(in the rows, 128 means zero)
Each path below is one point turned by a fixed rotation once a step. After each direction that follows a path, write how fast that rotation turns it, in degrees a step (0 if it stays still).
Each turn is a multiple of 5 degrees from 10 to 175, or 0.
Each row of a path follows its step; steps can be skipped.
Rotation 1:
step 2: [132 136 122 134 120 127 132 127 129 136 132 135 138 130 125 138 126 133
 128 119 132 137 133 129 144 130 130 134 127 134 130 133 137 128 120 130
 120 117 137 127 133 130 123 119 127 131 128 128 138 128]
step 5: [132 127 124 137 122 120 140 123 133 142 132 128 130 134 126 129 119 115
 133 122 130 131 129 126 135 117 127 131 131 130 130 131 135 131 135 120
 126 115 128 128 132 131 129 119 125 127 123 135 126 134]
step 6: [137 135 126 136 124 123 130 121 125 128 128 134 130 122 123 134 134 128
 135 124 127 128 129 120 139 128 128 115 122 132 130 131 128 124 122 134
 125 118 113 122 119 131 126 119 127 130 127 141 133 123]
step 8: [133 134 126 120 125 137 137 123 130 141 127 118 126 124 121 133 119 118
 137 122 127 128 129 134 139 126 130 125 124 131 124 128 124 124 121 124
 114 118 129 132 132 132 121 122 125 127 123 127 124 134]
step 9: [125 129 129 134 129 122 133 117 125 125 132 131 126 129 127 137 128 129
 125 111 122 131 125 124 138 119 134 128 133 131 132 138 126 128 123 138
 123 120 130 125 134 132 119 121 128 132 129 139 137 135]
step 18: [131 133 121 140 118 127 133 128 120 135 129 130 133 129 129 127 123 127
 123 125 116 127 121 130 140 123 138 131 130 129 129 128 133 130 131 138
 122 117 127 120 127 128 117 112 128 126 128 128 124 136]
step 20: [128 128 122 131 117 138 134 125 127 135 121 122 137 128 124 130 126 138
 127 124 131 134 132 119 134 133 117 123 141 130 130 135 130 120 123 120
 125 117 134 125 129 126 123 124 130 126 120 125 134 136]
step 40: [136 131 132 126 118 132 125 125 122 131 127 132 129 120 128 139 123 129
 135 112 124 128 127 130 139 120 136 123 127 127 122 120 125 114 128 128
 121 119 132 131 128 131 129 121 127 124 130 137 135 133]
step 41: [129 138 126 130 128 128 139 118 137 135 131 115 137 129 131 132 121 123
 129 122 122 134 122 122 137 119 131 134 130 130 132 131 134 126 121 133
 132 118 123 129 131 132 119 130 121 127 124 128 139 130]
Directions:
[129 129 130 130 130 127 128 126 126 128 131 124 128 131 128 127 124 131
 130 128 128 129 128 128 125 126 128 128 129 129 128 128 127 126 127 127
 128 127 128 128 130 131 130 128 130 130 128 129 128 129]
90
[129 126 129 129 128 127 126 128 129 130 127 127 129 130 127 128 127 128
 127 127 130 129 125 129 130 127 127 127 126 131 126 127 131 128 129 128
 128 130 129 130 126 130 130 130 128 129 130 128 132 125]
10
[130 130 126 130 128 128 127 127 131 128 132 129 129 129 128 131 130 130
 128 128 129 130 129 127 127 130 126 127 128 128 126 131 129 128 126 127
 131 129 127 127 126 128 130 127 128 129 127 126 126 128]
80
[126 129 127 129 128 129 127 131 129 128 127 124 131 129 129 127 130 129
 128 129 126 125 128 126 131 130 128 129 128 127 128 130 129 129 126 128
 126 128 127 127 127 131 127 128 129 131 128 129 129 127]
155
[127 126 127 128 129 126 127 129 127 125 128 130 126 129 128 129 131 129
 130 125 128 127 128 128 128 129 128 128 129 129 127 127 127 124 126 130
 128 129 129 130 127 129 129 129 128 128 125 132 129 129]
140
[129 129 127 130 125 127 127 129 125 129 128 130 131 128 129 128 128 126
 129 126 129 126 130 126 125 125 128 128 126 128 128 128 129 127 130 128
 128 130 126 127 128 129 127 130 127 129 128 129 125 125]
65
Rotation 2:
step 6: [128 113 124 131 136 135 120 131 129 127 116 127 129 137 127 129 120 127
 132 133 125 124 130 122 124 134 117 128 126 132 115 126 132 125 130 129
 126 123 121 126 124 136 124 132 124 128 124 123 130 128]
step 9: [127 116 128 132 125 124 119 117 126 136 126 130 126 136 126 130 124 127
 137 118 125 123 124 118 132 131 120 128 122 125 124 131 127 117 126 128
 135 129 132 130 129 129 123 117 121 130 132 132 131 125]
step 10: [127 133 136 134 124 130 116 126 119 133 121 136 128 127 115 132 130 132
 123 135 120 130 137 128 130 131 125 129 127 126 119 126 124 121 130 127
 127 125 132 137 128 136 130 124 126 125 138 135 126 122]
step 11: [126 120 131 121 127 129 123 124 125 131 121 128 121 128 125 124 126 125
 126 125 127 124 128 115 130 137 123 122 128 116 123 124 128 126 131 130
 126 129 117 137 115 124 133 125 129 137 132 139 126 122]
step 13: [125 123 136 134 138 132 123 125 125 136 126 137 125 125 124 131 127 129
 123 130 136 133 123 121 131 131 129 130 140 128 115 125 132 125 137 129
 127 125 126 127 117 129 131 125 137 131 123 132 137 123]
step 16: [120 121 131 133 136 126 131 124 136 132 123 127 128 127 122 136 135 125
 131 117 129 123 119 130 129 132 130 122 132 133 127 124 131 123 127 130
 125 129 132 145 122 121 138 127 125 131 131 123 135 121]
step 32: [132 120 121 125 141 129 132 126 125 135 122 122 120 121 121 133 129 128
 125 127 127 127 124 134 124 125 132 125 134 130 126 128 134 119 133 136
 133 125 125 139 121 130 131 119 115 123 131 128 130 126]
step 39: [127 119 133 135 129 129 128 126 130 131 123 129 125 131 121 129 129 132
 123 131 113 126 127 128 124 140 122 124 131 125 120 137 129 130 137 123
 127 124 117 138 128 128 132 126 130 118 127 130 118 130]
step 40: [134 120 132 134 135 133 119 124 124 131 127 127 127 126 130 129 112 127
 128 125 127 128 128 112 132 129 131 130 127 122 124 131 139 128 132 137
 136 121 122 137 120 133 125 124 130 123 124 129 129 130]
Directions:
[126 128 130 124 127 129 130 124 129 130 129 129 128 127 130 129 128 129
 130 126 129 126 126 128 126 128 128 128 128 127 131 130 129 127 130 126
 130 129 128 129 128 128 129 127 126 130 129 127 128 127]
160
[129 126 128 126 131 128 129 129 127 126 126 128 127 129 127 127 128 129
 130 127 128 129 126 128 128 126 127 127 126 127 127 131 127 126 126 128
 128 124 126 128 127 124 129 129 130 129 130 126 128 129]
140
[128 132 127 129 127 126 126 128 130 127 124 128 130 129 126 129 129 126
 131 126 128 127 130 127 129 126 128 129 128 127 130 128 126 127 127 128
 128 127 129 130 129 126 129 129 127 131 130 130 127 125]
55
[127 130 132 128 127 128 129 130 126 127 130 127 128 125 128 129 130 127
 128 126 126 125 128 127 130 127 126 130 127 130 126 128 131 129 129 127
 126 128 128 129 126 127 128 129 131 128 128 128 126 126]
125
[126 127 131 130 127 127 128 127 127 127 127 127 130 129 128 127 125 129
 128 129 128 128 128 128 130 130 127 131 126 128 131 131 130 128 127 129
 127 127 125 128 129 128 127 130 126 126 126 126 127 127]
20
[127 128 130 130 124 127 128 129 128 130 129 127 127 129 126 127 128 129
 127 126 130 128 125 128 128 126 129 127 129 132 128 129 125 128 131 129
 127 128 126 127 130 127 128 128 128 131 127 127 128 130]
85
Rotation 3:
step 9: [133 124 123 134 131 120 125 123 125 128 121 114 131 125 132 128 127 132
 137 134 125 130 127 126 118 133 128 122 122 129 138 128 123 135 135 131
 124 131 128 126 128 124 134 137 131 124 125 136 131 138]
step 18: [131 136 132 128 132 133 124 120 123 126 120 125 132 129 131 126 122 132
 127 133 127 122 122 131 132 140 128 115 126 126 121 123 132 130 118 126
 127 134 114 126 123 128 126 123 130 118 126 127 128 122]
step 25: [130 132 120 137 134 127 129 122 134 131 140 121 134 134 131 136 121 125
 129 132 128 138 127 124 114 133 130 134 125 132 127 128 132 127 127 122
 127 123 132 124 135 137 126 125 134 124 124 125 126 132]
step 28: [129 128 136 127 116 128 122 124 124 131 132 132 130 136 127 128 138 123
 140 135 123 124 127 137 133 126 127 123 122 134 143 128 128 129 121 128
 135 129 128 128 128 124 128 124 123 130 131 126 120 133]
step 34: [123 134 141 127 127 125 121 127 129 127 125 119 127 132 130 134 135 130
 138 135 126 123 132 123 121 127 125 124 131 134 129 123 132 131 126 135
 131 125 122 137 134 130 124 126 123 122 120 118 128 129]
step 35: [121 122 119 127 126 136 129 121 129 136 134 138 126 123 126 121 121 127
 124 124 136 127 125 125 138 137 122 121 137 130 129 133 128 131 124 126
 130 121 141 128 133 124 125 131 131 124 127 133 124 127]
step 38: [119 136 129 131 117 121 133 137 130 124 127 123 122 128 134 124 132 124
 132 131 126 132 127 126 132 112 128 134 124 123 125 131 116 128 126 133
 125 123 131 122 134 130 125 131 131 122 128 129 133 123]
step 41: [125 122 118 114 126 139 133 126 122 128 131 122 130 126 141 130 122 128
 124 129 120 133 123 126 131 131 134 125 132 125 129 133 140 130 125 121
 129 128 133 131 133 125 126 124 129 124 122 124 123 129]
step 45: [120 128 124 124 126 133 124 131 118 129 130 128 124 133 130 134 123 131
 126 125 124 112 132 133 135 127 123 123 123 130 116 126 133 125 133 123
 129 136 122 126 127 121 130 130 128 126 127 133 141 129]
Directions:
[128 129 128 128 127 124 126 125 126 130 126 125 129 126 126 126 128 128
 128 129 126 129 128 126 128 125 128 129 128 129 130 127 127 126 126 129
 128 125 127 130 126 127 126 129 127 129 129 127 130 127]
175
[130 129 127 129 129 129 129 128 128 127 127 128 129 129 125 125 125 127
 132 127 128 129 128 127 130 128 129 130 126 126 125 126 129 130 126 127
 128 129 128 124 128 129 128 130 126 128 127 128 129 128]
55
[130 127 126 129 131 129 125 126 126 127 128 128 127 127 128 128 129 126
 127 130 127 128 130 127 127 128 130 126 130 128 129 127 127 131 128 129
 128 125 127 124 126 129 127 126 128 127 127 128 125 130]
155
[127 129 127 128 129 127 129 126 130 131 125 128 129 130 130 128 130 127
 128 129 128 130 129 128 128 130 129 126 126 126 131 125 127 126 127 128
 130 130 127 128 129 129 126 130 129 126 128 125 128 130]
115
Rotation 4:
step 3: [127 122 123 132 129 136 119 117 118 125 120 128 127 134 126 132 122 122
 130 129 124 131 124 128 128 126 132 133 135 130 124 132 140 123 138 112
 129 135 130 128 123 133 128 128 123 126 128 122 127 126]
step 4: [114 131 123 137 132 127 126 130 126 125 131 123 129 121 121 131 119 125
 128 132 127 134 124 130 131 126 123 127 134 130 133 124 128 126 124 128
 142 133 121 126 119 131 113 132 135 131 121 134 123 131]
step 8: [124 131 124 136 123 136 131 127 123 128 120 120 126 129 134 131 125 120
 125 132 116 130 125 126 134 125 122 135 125 121 120 133 129 117 127 125
 135 132 131 129 126 133 132 135 135 120 122 138 122 128]
step 12: [121 124 127 132 129 135 141 121 116 124 138 131 125 126 131 127 123 118
 126 134 125 127 131 123 129 132 124 121 138 133 129 128 131 123 130 131
 139 131 129 118 126 126 132 134 124 129 122 135 130 130]
step 25: [120 132 123 133 127 129 121 133 122 132 131 131 115 126 130 134 125 119
 126 130 125 121 131 129 134 126 125 124 140 117 124 125 128 122 123 120
 121 133 130 124 126 131 125 127 131 135 120 126 119 137]
step 33: [126 127 123 137 130 134 138 119 117 134 125 125 128 125 125 129 120 130
 127 129 124 128 136 128 134 124 124 128 131 126 120 125 134 123 131 114
 124 131 130 118 133 131 136 133 134 139 128 124 127 127]
step 40: [127 122 121 141 128 132 127 127 118 123 133 123 120 126 132 134 122 129
 131 135 122 127 119 131 138 120 129 124 136 127 124 129 119 128 127 124
 125 133 137 137 125 134 130 127 131 134 128 132 132 134]
step 41: [120 131 121 125 127 135 122 131 121 137 127 123 126 124 127 131 123 133
 121 136 132 136 125 126 132 119 128 131 122 123 121 129 138 124 141 118
 129 126 131 119 125 131 126 130 128 125 121 137 125 126]
step 43: [129 135 123 129 128 133 133 125 123 124 132 124 130 138 124 137 121 130
 130 133 129 133 126 143 132 126 133 134 144 124 122 127 133 122 125 127
 128 136 128 127 121 132 121 129 131 123 125 130 126 139]
Directions:
[127 129 129 128 126 130 127 131 130 130 128 128 127 129 129 127 128 128
 127 130 127 129 128 129 127 128 129 128 125 130 128 128 128 126 126 126
 127 125 131 128 127 126 128 131 129 124 130 130 128 124]
120
[128 127 126 124 128 127 130 130 128 127 128 129 125 130 128 128 130 126
 128 131 129 127 129 127 126 130 127 127 129 126 127 133 128 128 127 131
 128 128 127 126 128 130 128 127 130 128 129 128 129 126]
10
[128 125 128 128 129 128 131 130 129 129 132 129 126 127 130 127 128 127
 129 129 131 130 129 128 129 127 129 132 131 129 128 124 127 126 127 129
 127 127 127 127 127 129 127 128 130 130 129 128 128 128]
140
[127 124 128 129 126 131 129 125 128 127 126 127 129 129 128 130 129 127
 129 128 128 130 130 129 128 127 127 128 128 130 130 130 126 127 129 128
 128 127 130 128 127 128 131 127 129 127 129 127 132 130]
155
[127 127 126 130 128 124 127 131 129 126 127 128 129 127 129 129 130 127
 129 127 129 126 129 126 131 126 126 127 127 128 130 128 128 129 124 127
 129 130 131 130 128 128 127 129 130 128 128 130 129 129]
170
[125 127 129 128 131 128 128 127 128 125 128 129 129 128 126 127 129 129
 128 130 127 129 126 128 127 128 126 128 130 128 132 125 130 127 126 130
 128 129 126 129 127 126 128 127 126 125 128 127 129 125]
45
[128 130 127 128 130 128 128 127 129 130 129 127 126 129 128 125 128 128
 124 126 128 129 129 130 130 129 129 127 131 127 130 128 129 129 128 129
 126 128 132 130 130 131 128 128 127 128 129 128 130 129]
95
Rotation 5:
step 4: [130 138 135 138 123 126 125 125 123 114 123 130 123 127 125 133 127 137
 134 138 121 125 128 121 125 121 126 124 127 134 121 130 125 125 121 130
 130 124 126 124 131 129 128 125 132 125 139 136 135 123]
step 10: [125 134 116 135 125 122 119 119 130 122 135 134 128 126 133 128 127 116
 128 121 132 126 127 122 133 126 135 126 133 129 125 121 122 123 130 131
 124 130 133 128 136 124 127 121 127 122 137 123 122 133]
step 12: [135 132 134 121 139 129 127 122 131 132 128 129 135 118 122 132 132 133
 142 137 129 129 130 130 132 121 125 132 133 123 124 126 123 131 122 122
 130 134 120 121 128 129 117 133 122 124 129 124 126 127]
step 13: [134 122 129 122 134 119 128 124 131 120 130 139 137 131 125 119 131 126
 140 126 135 136 124 130 126 123 131 125 136 121 117 128 129 124 125 136
 128 124 121 133 129 132 120 130 126 133 129 128 128 128]
step 18: [129 124 125 136 133 126 134 130 131 122 134 132 138 126 121 129 129 128
 115 135 128 134 129 128 125 122 132 127 123 121 133 122 129 130 126 129
 120 135 134 124 140 120 121 138 132 129 125 132 124 129]
step 26: [118 128 117 126 119 117 120 120 128 124 130 134 128 123 129 136 121 123
 122 134 131 121 135 126 133 135 126 129 127 120 128 131 127 133 122 124
 121 129 130 129 131 122 131 124 132 123 140 127 127 126]
step 28: [122 128 131 123 137 132 129 129 131 124 139 135 125 122 131 131 139 129
 135 128 129 130 132 124 129 122 128 133 142 121 129 130 123 121 130 128
 127 129 123 129 131 134 117 132 128 121 123 118 123 128]
step 40: [130 131 133 128 129 116 129 128 123 119 128 130 129 130 131 122 127 132
 133 125 123 131 125 129 126 117 130 125 138 128 126 128 129 123 119 139
 126 134 131 126 121 130 119 135 131 115 134 134 127 133]
step 44: [123 127 129 132 127 130 132 130 122 113 135 135 132 123 131 131 136 133
 130 119 126 118 132 127 127 126 124 124 137 115 130 133 128 126 131 130
 130 134 132 122 137 123 126 131 127 127 129 121 121 135]
Directions:
[127 127 129 131 127 127 126 128 127 129 127 130 128 133 127 127 128 126
 130 125 126 128 127 127 125 129 128 126 129 128 129 128 127 129 126 128
 126 126 127 127 127 126 127 126 127 126 129 129 129 126]
110
[127 130 129 128 127 124 130 129 127 126 129 125 125 129 128 130 125 128
 131 128 127 128 127 129 127 129 127 130 128 128 129 130 127 126 128 129
 126 129 132 126 129 128 128 128 130 128 126 129 128 127]
20
Rotation 6:
step 0: [130 133 129 127 130 129 126 125 132 120 123 129 117 130 129 122 130 136
 125 121 128 122 121 126 131 119 129 130 136 131 123 130 130 122 125 126
 122 131 133 127 132 133 121 138 132 129 134 123 120 114]
step 14: [121 136 135 132 130 129 137 124 124 124 128 133 125 122 134 125 138 126
 132 127 129 129 128 131 126 127 126 132 128 123 125 124 127 133 122 136
 128 117 131 119 132 126 137 124 120 125 130 132 123 139]
step 18: [131 134 124 124 127 126 124 131 124 132 122 123 124 129 124 135 119 122
 130 133 130 130 128 133 143 129 135 134 129 134 135 125 125 125 136 130
 117 131 120 131 132 126 131 133 132 127 129 119 128 121]
step 21: [128 129 126 139 118 126 128 120 126 120 131 129 128 121 132 140 125 115
 130 131 126 138 128 134 131 131 126 125 129 136 122 134 124 134 121 133
 126 133 130 130 124 129 135 125 130 124 128 131 127 131]
step 23: [134 128 128 123 130 126 132 125 125 128 130 132 126 114 136 128 129 126
 130 122 128 136 134 129 133 123 134 120 133 119 143 127 130 132 125 134
 130 119 125 133 127 138 125 133 126 125 126 123 133 129]
step 29: [134 128 128 128 124 125 122 128 129 130 138 129 133 133 132 119 126 126
 134 124 140 132 142 127 131 136 127 126 124 121 126 132 126 126 118 126
 124 134 124 129 119 123 133 125 137 131 127 126 126 133]
step 34: [122 128 122 120 132 136 124 124 131 127 124 126 126 142 134 124 126 134
 130 124 128 127 129 126 129 124 142 122 124 129 132 133 126 128 132 123
 131 125 122 123 136 130 137 131 138 130 137 131 126 131]
step 38: [135 126 120 131 124 119 128 136 121 131 129 127 130 126 131 127 136 133
 132 126 126 122 129 131 125 129 112 130 136 125 125 122 128 121 123 122
 132 136 131 138 128 126 123 132 133 128 125 127 126 122]
step 45: [120 131 131 123 138 125 127 140 127 131 131 124 140 125 124 119 135 125
 137 138 128 128 127 124 127 125 121 128 127 129 121 130 135 120 124 132
 127 130 129 124 133 124 134 135 132 131 128 123 127 131]
Directions:
[128 129 131 129 128 130 127 129 129 129 128 127 129 132 129 126 127 129
 125 126 129 128 129 126 127 128 128 130 128 129 126 129 125 127 128 130
 128 126 127 128 126 130 126 129 127 128 128 130 125 130]
145
[128 127 128 129 128 128 127 127 128 128 126 129 127 128 123 125 127 126
 127 129 128 129 129 128 130 133 129 130 127 128 126 127 128 130 126 130
 129 129 129 127 127 127 130 125 127 126 129 127 127 128]
95
[129 128 128 127 127 129 132 127 127 130 128 128 126 126 128 129 126 129
 127 127 128 128 127 129 130 126 129 129 129 128 127 129 130 130 129 131
 125 127 130 127 125 129 131 130 126 128 132 129 128 127]
155
[125 126 128 128 129 128 131 126 129 127 130 129 127 128 128 128 125 130
 127 126 130 131 129 129 129 128 128 128 127 129 130 129 129 129 125 125
 128 130 126 128 127 129 127 127 128 129 126 130 129 132]
55
